Each row is where one point has got to under a steady rotation. How many ticks took it there?
The counts run from 0 to 1177.
29.2, -3.8, -15.3, 30.6, 17.8, 25.6, 0.2, -2.3, -10.7, 16.4, -24.2, 6.8, -8.9, -7.5, -31.6, 9.0, -17.9, 1.8, 0.6, -1.9, 11.2, 4.7, 4.3, 6.5, 12.4, 11.2, -9.9, -4.9, 23.5, -3.9, -9.9, 26.2, 8.7, 18.3, 18.2, -28.1, 11.3, -14.5, 7.7, 8.0, 0.1, 20.5, 1.3, 4.0, -11.9, -3.8, 4.9, -14.4, -10.5, 11.2, -26.1, -38.0, -8.7, -7.0, 29.7, -23.6, 20.4  869
-5.0, 13.4, 6.2, -5.8, -11.4, 1.8, -9.4, -16.5, -12.2, 16.8, 26.0, 17.6, 2.6, -10.2, 0.1, -4.9, 2.8, -25.3, 11.9, 3.6, 4.3, -22.0, -4.5, -2.5, 22.4, -7.8, 9.1, -5.8, -2.3, -18.7, 12.2, 2.1, 26.5, 9.5, -19.6, -13.0, 10.9, 5.7, 36.3, -26.5, 2.5, -29.9, 18.2, -9.7, -11.0, -6.8, -11.9, 11.7, 33.7, -10.0, -44.3, 3.1, 17.8, 32.4, 2.5, 2.7, -8.1  458
17.9, -15.6, -14.5, 12.0, 4.8, -7.0, 10.7, -24.5, -27.6, 4.9, 8.8, -8.4, -20.2, -24.7, -24.7, -1.1, 1.8, 29.6, -6.7, 16.7, 10.8, 7.0, -8.3, 10.9, 29.7, -8.7, -10.0, -26.3, 8.4, -12.4, -21.1, 0.7, -10.2, -2.5, -3.0, -10.5, -8.1, -6.3, 10.3, 1.0, -8.0, 2.9, -19.1, 14.0, -17.7, -3.4, 3.2, -15.0, -14.1, -18.0, -22.2, -38.0, -6.7, 9.3, -2.0, -32.0, 32.7  135
-25.8, -3.7, -1.6, -5.2, -2.3, 4.5, 3.2, -22.1, -18.0, 2.5, 23.1, 8.3, -6.1, -17.0, -12.2, -3.2, 6.3, -5.6, 5.1, 11.7, 7.9, -15.9, -2.1, 4.1, 39.6, -9.4, -4.6, -28.8, 6.2, -15.1, 7.3, 6.2, 19.3, -4.4, -14.2, -15.5, -6.7, -2.5, 25.4, -26.6, 0.4, -27.5, -14.0, -7.0, -21.4, -5.2, -7.5, -15.4, 20.0, 1.4, -36.1, -22.4, 7.7, 42.7, -7.8, -2.6, 2.6  1101
7.0, -13.4, -5.2, 2.9, 6.6, 14.8, -3.4, -6.2, -16.6, 29.7, -3.2, 16.8, -6.8, -21.7, -28.7, -2.0, -3.5, -10.6, 9.4, 4.7, 13.7, -9.4, 8.8, 19.0, 39.0, 4.3, -9.5, -18.8, 25.6, -26.8, 9.5, 24.5, 26.6, 11.2, 12.8, -18.8, -4.1, -6.5, 17.8, -11.4, 5.8, -11.7, -2.4, -3.1, -14.6, 2.4, -1.5, -24.8, 14.3, 11.0, -30.5, -35.1, -3.4, 24.1, 20.0, -2.0, -1.2  303
-28.9, -13.1, -13.0, -9.9, 2.3, -7.3, -13.1, -8.3, 14.3, 12.0, -3.7, 23.5, 3.8, 11.5, 10.5, 18.0, 6.0, -10.5, 8.6, 16.4, -24.7, -13.3, -19.6, -12.6, -3.4, -2.2, 23.2, -5.9, -9.9, 8.4, 4.5, -3.5, -6.1, 1.6, -2.4, -6.7, -28.1, 13.1, -5.1, -43.5, -20.4, -20.3, -10.2, -0.3, 8.6, -8.9, -11.6, -14.7, 7.7, 11.6, -39.5, -34.2, -2.5, 32.9, -7.1, -1.7, -21.0  368
1.4, -21.3, -6.7, 37.8, 0.2, -7.2, -7.1, -9.8, -6.5, 20.2, -14.5, -33.3, 17.2, 5.6, -2.2, 15.5, 29.4, 5.2, 4.9, 8.2, 8.4, 6.6, 6.5, -13.0, -1.9, -0.5, -15.2, 1.6, 23.5, 19.0, -13.7, 19.5, 6.0, -22.5, 16.1, -14.0, 1.0, -15.4, -19.3, -6.9, -10.8, 31.6, -10.1, 10.4, -9.5, 3.2, -8.9, -38.1, 21.5, 12.1, -24.2, -27.0, -0.7, -12.8, 9.5, -2.4, 7.3  1018
1.6, 6.7, -30.7, 22.0, -8.5, -20.3, -12.7, -1.4, 21.7, -0.8, -11.5, 9.6, 3.0, 2.4, -12.3, 17.9, -1.2, 6.5, -7.7, 1.2, -31.1, -9.2, -23.9, -27.2, 0.4, -4.3, 19.7, -7.6, 3.8, 32.9, -12.2, -17.8, -8.6, 8.1, -20.8, 3.4, 2.5, -10.3, -11.5, -34.0, 1.2, 19.7, 9.3, -18.3, -1.4, -0.6, -4.1, 6.8, 21.1, 1.2, -40.1, -22.0, -8.3, 11.7, -3.0, -22.3, -4.4  966
-6.5, -25.2, 8.5, -11.0, -6.2, -17.3, 4.9, -18.9, -15.4, 3.9, 13.1, -15.2, -9.9, -22.5, 22.3, -4.0, 14.0, 22.1, 4.4, 24.2, 25.8, 16.2, -5.7, -6.7, 19.5, 11.7, 4.1, -17.0, 4.4, -10.8, -8.1, -6.6, -14.4, -6.9, -3.0, -24.8, -34.6, -9.2, 19.0, -11.1, -6.6, 24.0, -14.7, 33.7, -14.4, 15.8, -16.9, -33.7, -8.5, -8.7, -12.1, -11.2, -5.7, -10.1, -17.8, -15.9, 1.1  705
26.4, -25.8, 1.1, 5.0, -7.4, -14.7, 6.1, -12.4, -34.9, 40.3, 2.6, -12.8, 8.5, -11.1, -0.4, 0.4, 15.4, -5.7, 12.3, 19.4, 23.2, -4.4, 9.8, 20.5, 14.4, -0.7, -9.6, 3.4, 13.9, -32.6, -6.4, 27.6, 16.6, -7.9, 13.4, -16.6, 5.5, 1.1, -1.6, -3.3, -7.6, 4.7, 15.2, 32.6, -9.1, 1.2, -21.5, -18.8, 17.2, -10.8, -31.9, -6.1, 10.9, -3.2, 12.0, 8.3, 9.4  556
-12.2, 18.4, -2.4, 40.5, 13.3, 19.1, 1.8, -14.0, -27.6, 2.6, 24.2, -21.9, 18.2, 3.0, -14.9, 7.9, 14.6, 1.3, 4.4, -5.0, 2.6, -23.8, 14.2, 15.6, 9.8, -17.6, -28.8, 13.1, 0.1, 3.8, 0.6, 12.4, 16.9, -14.0, -7.4, -13.2, 44.6, 0.9, -5.4, 5.8, -8.8, -19.0, -5.8, 2.8, -12.8, -21.9, 5.0, 10.5, 12.6, -16.5, -22.2, -1.0, 10.9, 18.1, 14.5, -2.3, 21.5  1078
-19.1, -16.2, -16.7, 5.0, -12.8, -24.2, 2.8, -16.0, -16.2, 17.9, 13.7, -14.4, -4.3, -35.4, -16.9, -8.3, 33.2, 6.5, 9.4, 14.4, 25.4, -7.5, 6.9, 7.7, 32.8, 0.8, -20.5, -24.3, -0.2, -19.7, -1.7, -9.6, 12.7, -24.6, 1.2, 5.7, -10.7, -23.7, -11.7, -13.3, 22.3, -11.9, -0.5, 0.9, -29.8, -14.6, -4.8, -20.2, 22.4, -13.5, -22.5, -10.9, -1.3, 13.9, -16.5, -0.7, 17.6  380
25.9, -8.7, -16.8, 16.1, -1.1, -27.5, -6.3, 2.3, 18.7, 9.0, -21.5, -7.1, 8.1, 8.8, 0.0, 19.8, -5.1, 18.7, 3.5, 11.5, -13.1, 1.6, -19.2, -19.8, -23.9, 7.5, 13.5, 12.4, 0.3, 22.3, -10.7, -16.9, -29.4, 11.1, 15.1, -7.2, -9.8, -3.2, -38.1, -17.0, -18.3, 35.3, 7.8, 11.9, 11.5, -0.9, -2.5, -1.5, -14.3, 4.9, -15.3, -18.9, -4.6, -21.4, 6.8, -29.6, 1.8  668
-5.5, 21.9, -9.7, -1.9, 1.1, -4.1, -16.8, 14.3, 29.8, 17.2, -4.4, 24.4, 10.2, 2.9, -8.4, 5.0, -7.3, -11.6, 17.0, 0.8, -9.8, -24.3, -4.5, 3.6, -27.0, 17.9, 13.0, 27.5, -20.6, 7.5, 21.7, -27.6, -2.2, 25.2, 15.0, -9.4, 1.1, 7.2, -45.4, -12.2, 9.5, -4.7, 36.2, -3.2, 9.5, -17.7, 3.3, 32.3, -4.8, -1.9, -6.4, 12.2, 4.0, 4.7, 2.6, -9.5, -8.4  495
-45.3, 30.3, -2.3, 6.0, 0.6, 4.4, -3.7, -10.5, 4.5, -19.8, 36.1, 6.3, -10.0, -13.3, 5.7, -1.1, 9.0, 1.4, 3.6, 6.5, 4.7, -20.8, -1.8, -11.8, 15.4, 4.7, 0.4, -5.0, -27.0, 8.3, 0.4, -35.7, -6.2, 6.7, -29.9, -14.8, 0.3, -6.1, 16.0, -18.7, 12.1, -22.6, 1.6, -12.7, -21.0, -16.5, 2.0, 26.8, 0.9, -21.8, -16.1, 9.9, 2.3, 15.3, -26.5, -16.1, 2.1  807
3.3, 6.0, -28.8, -11.0, -14.6, -26.7, -13.7, 8.7, 34.6, 24.7, -9.6, 28.5, -5.5, -12.6, -5.3, 1.3, -3.1, -17.2, 3.9, 10.8, -0.3, -10.2, -23.6, -9.3, -5.4, 17.0, 26.8, 8.4, -9.8, -2.5, 7.1, -25.6, 2.0, 18.2, 4.6, -1.4, -11.1, -8.9, -14.2, -34.2, 18.8, 0.3, 40.3, -8.2, -0.4, -5.9, -10.3, 15.0, 16.8, -2.1, -25.8, 0.5, -0.2, -2.8, -4.3, -9.9, -12.9  1016
26.2, -11.8, -15.7, -22.0, -13.6, -44.0, -2.7, -9.7, -2.9, 15.6, 7.6, 18.5, -4.7, -8.4, -14.6, -4.0, -12.9, 5.3, -1.6, 22.8, -13.3, -15.8, -31.7, 2.0, 2.7, -10.6, 19.3, -1.1, -4.6, -19.8, 3.3, -15.9, -7.3, 13.3, -9.8, -1.8, -7.9, 8.8, -3.2, -31.2, -6.5, -15.1, 25.3, -0.3, 4.4, -2.2, -13.2, 22.5, 4.6, -25.2, -37.9, -1.2, 14.2, 21.3, -5.7, -9.9, -2.2  608
14.8, 20.1, 4.0, 21.5, 17.8, 19.3, -1.8, 0.3, 13.8, 13.6, -3.0, -10.6, 2.4, 12.8, 15.6, 15.6, -0.2, -2.2, 15.4, -0.8, 21.2, 3.4, 10.5, -11.0, -31.2, 29.0, 6.5, 31.9, -11.7, 12.5, -3.9, -1.6, -12.7, 19.8, 21.6, -32.5, 18.4, -12.5, -6.8, 9.5, -6.3, 24.2, 24.9, 23.2, -2.5, -7.0, -1.0, 19.6, -16.3, -2.5, -0.4, 10.9, 1.9, -41.1, 10.9, -12.2, 4.8  170
-13.3, -3.2, 8.3, -9.7, 9.2, 5.8, -7.0, 8.1, 19.9, 32.0, -2.8, 11.2, 7.8, 9.2, 23.8, 10.3, 2.8, -14.5, 27.2, 7.9, 24.4, -0.6, 16.1, 6.2, -22.8, 38.5, 8.9, 31.7, -11.3, -4.6, 15.6, -5.9, -0.8, 19.3, 36.9, -30.1, -22.0, 3.6, -21.7, -5.8, -8.1, 0.4, 20.3, 30.9, 4.7, -3.2, -7.7, -2.4, -17.1, 10.9, 3.1, -1.8, 1.1, -16.7, 6.0, 1.7, -16.4  197
-42.2, 19.4, 18.9, -7.9, -11.2, -17.0, -13.2, 2.3, 18.7, -22.3, 23.3, 11.0, 12.1, -19.2, 1.1, -2.4, 11.2, 30.7, 22.8, 10.1, 2.8, -21.0, -4.1, -3.5, 2.5, 11.6, 8.4, 3.7, -14.6, 0.3, 20.8, -40.7, -12.2, 12.6, -4.7, -14.4, -24.1, 9.4, -32.8, -7.7, 6.3, 7.1, 0.6, 1.1, -2.4, -1.8, 1.3, 7.7, -17.4, -5.3, 3.2, 15.5, 5.4, 16.8, -16.7, -27.7, 2.5  826
2.2, 24.4, -24.0, 19.5, -4.0, -10.7, -13.3, 10.6, 17.7, -7.1, -8.0, 21.0, 8.2, -13.5, -47.3, 5.4, -7.7, 19.1, 8.0, -2.5, -22.7, -22.6, -11.4, 11.0, -4.3, -1.1, -0.2, 4.3, -9.3, 13.2, 12.2, -32.3, -9.2, 23.5, 4.6, -0.2, 5.3, 2.6, -44.9, -3.8, 15.3, 0.8, 12.9, -21.2, 1.9, -16.4, 13.9, 20.4, -7.8, -2.9, -11.3, -9.7, -0.9, 10.9, 1.8, -27.9, 15.0  721
-13.3, 0.5, -11.5, 16.7, -1.6, -22.2, -7.9, -9.2, -0.6, -15.4, 4.0, 3.6, 8.2, -10.5, -39.5, 0.3, 6.9, 29.9, -2.9, 14.2, -26.2, -20.5, -18.5, 2.9, 15.9, -27.3, -5.3, -19.0, 9.5, 8.4, 3.0, -14.6, -7.1, -3.8, -15.4, 7.0, -9.1, 9.0, -24.5, -12.2, -3.2, -5.3, -17.9, -17.8, -3.4, -7.0, 7.7, 0.3, 2.2, -7.2, -28.0, -26.6, 1.4, 38.8, -3.3, -29.9, 15.2  603
15.6, -12.8, -23.8, -19.1, 4.2, 0.4, 4.1, -19.5, -24.5, 41.1, 8.1, 17.7, -27.5, -13.6, -9.7, -2.5, -4.9, -20.1, 1.4, 15.0, 11.6, -6.4, 0.5, 29.1, 16.2, 5.5, -1.8, -6.7, -9.5, -30.4, -5.8, 2.3, 10.8, 9.3, 11.0, -16.3, 3.5, -3.9, 11.1, -10.0, -9.7, -39.4, 12.2, 10.6, -14.3, -17.9, -0.9, 2.5, -3.7, -19.8, -28.3, -24.2, -0.4, 14.4, 2.4, 4.8, 11.5  140
-11.7, -28.0, -2.6, -3.4, 5.0, -2.7, 13.4, -31.2, -24.0, 9.1, 19.2, -17.0, -13.5, -12.8, 22.7, 6.9, 17.8, 13.7, 6.0, 19.0, 24.3, 14.5, 9.0, -6.5, 18.9, 5.9, -10.6, -14.2, 5.9, -8.2, -14.4, 6.4, -9.3, -12.1, -2.5, -25.0, -25.2, -16.0, 21.1, -11.5, -17.9, 3.3, -21.0, 31.8, -16.5, 3.5, -13.0, -29.6, -4.9, -15.8, -23.1, -22.5, -4.9, -8.2, -9.5, -7.7, 5.8  361
-11.1, -8.1, -29.4, -8.7, -8.4, -5.6, -11.2, 2.1, 7.7, 38.8, -6.6, 25.9, 6.0, -7.8, -15.5, 5.8, 3.2, -33.3, 12.1, 8.3, -13.8, -19.0, -4.4, 8.1, 4.0, 2.2, 4.7, -4.7, 1.4, -13.7, 14.5, 6.9, 24.9, 0.8, 17.5, -5.3, -2.2, 1.1, -15.2, -35.0, 3.7, -36.0, 21.8, -13.7, -2.6, -13.7, -6.9, -8.3, 29.7, 13.0, -39.8, -24.1, 1.6, 29.7, 1.3, 13.4, -10.7  322
-19.7, -15.6, 29.9, 1.5, -4.1, 6.7, -8.4, -4.6, 1.8, 9.5, 4.3, -4.4, 12.9, -10.4, 28.7, 3.3, 22.1, -5.0, 31.3, 12.2, 26.0, 2.1, 6.4, -19.8, 12.7, 19.2, 14.0, -7.1, 18.7, -0.6, 7.4, 5.0, 16.9, 0.7, 5.8, -32.3, -29.9, -7.6, 17.3, -21.1, -1.0, 33.1, -2.8, 21.9, -6.1, 22.8, -23.1, -30.6, 18.0, 17.9, -18.6, -5.5, 4.5, -5.1, 2.8, -2.5, -20.6  179
-16.4, -0.1, -6.5, 5.9, -15.0, -13.6, -18.8, 1.7, 7.5, 20.5, -3.2, 12.0, 17.8, -4.7, -12.3, 4.6, 11.4, -17.6, 12.9, 11.9, -12.1, -23.6, -15.2, -11.3, 14.9, -9.5, 11.1, -5.6, 14.5, -0.8, 12.1, 10.9, 25.4, 1.9, -9.2, -0.8, 4.6, 0.8, -3.8, -40.9, 6.4, -9.5, 11.7, -20.4, -2.3, -1.1, -12.6, -8.4, 40.2, 12.1, -46.9, -14.7, 14.4, 33.3, 2.1, 2.3, -26.6  277
24.8, 3.5, -15.8, 31.0, 16.0, 2.4, 2.2, 3.5, 1.7, 23.6, -15.0, -14.1, 2.3, 1.3, -12.3, 13.5, 5.6, 10.8, 10.3, 0.1, 18.5, 9.2, 9.1, 6.9, -26.7, 22.8, -7.2, 25.0, -1.3, 12.7, -5.8, -2.2, -8.4, 11.2, 32.0, -17.7, 20.1, -15.2, -36.7, 20.8, -5.7, 29.9, 19.1, 18.6, -3.7, -14.1, 0.9, 3.6, -15.7, -0.2, 3.7, -8.6, 0.4, -38.5, 18.4, -13.7, 22.9  98
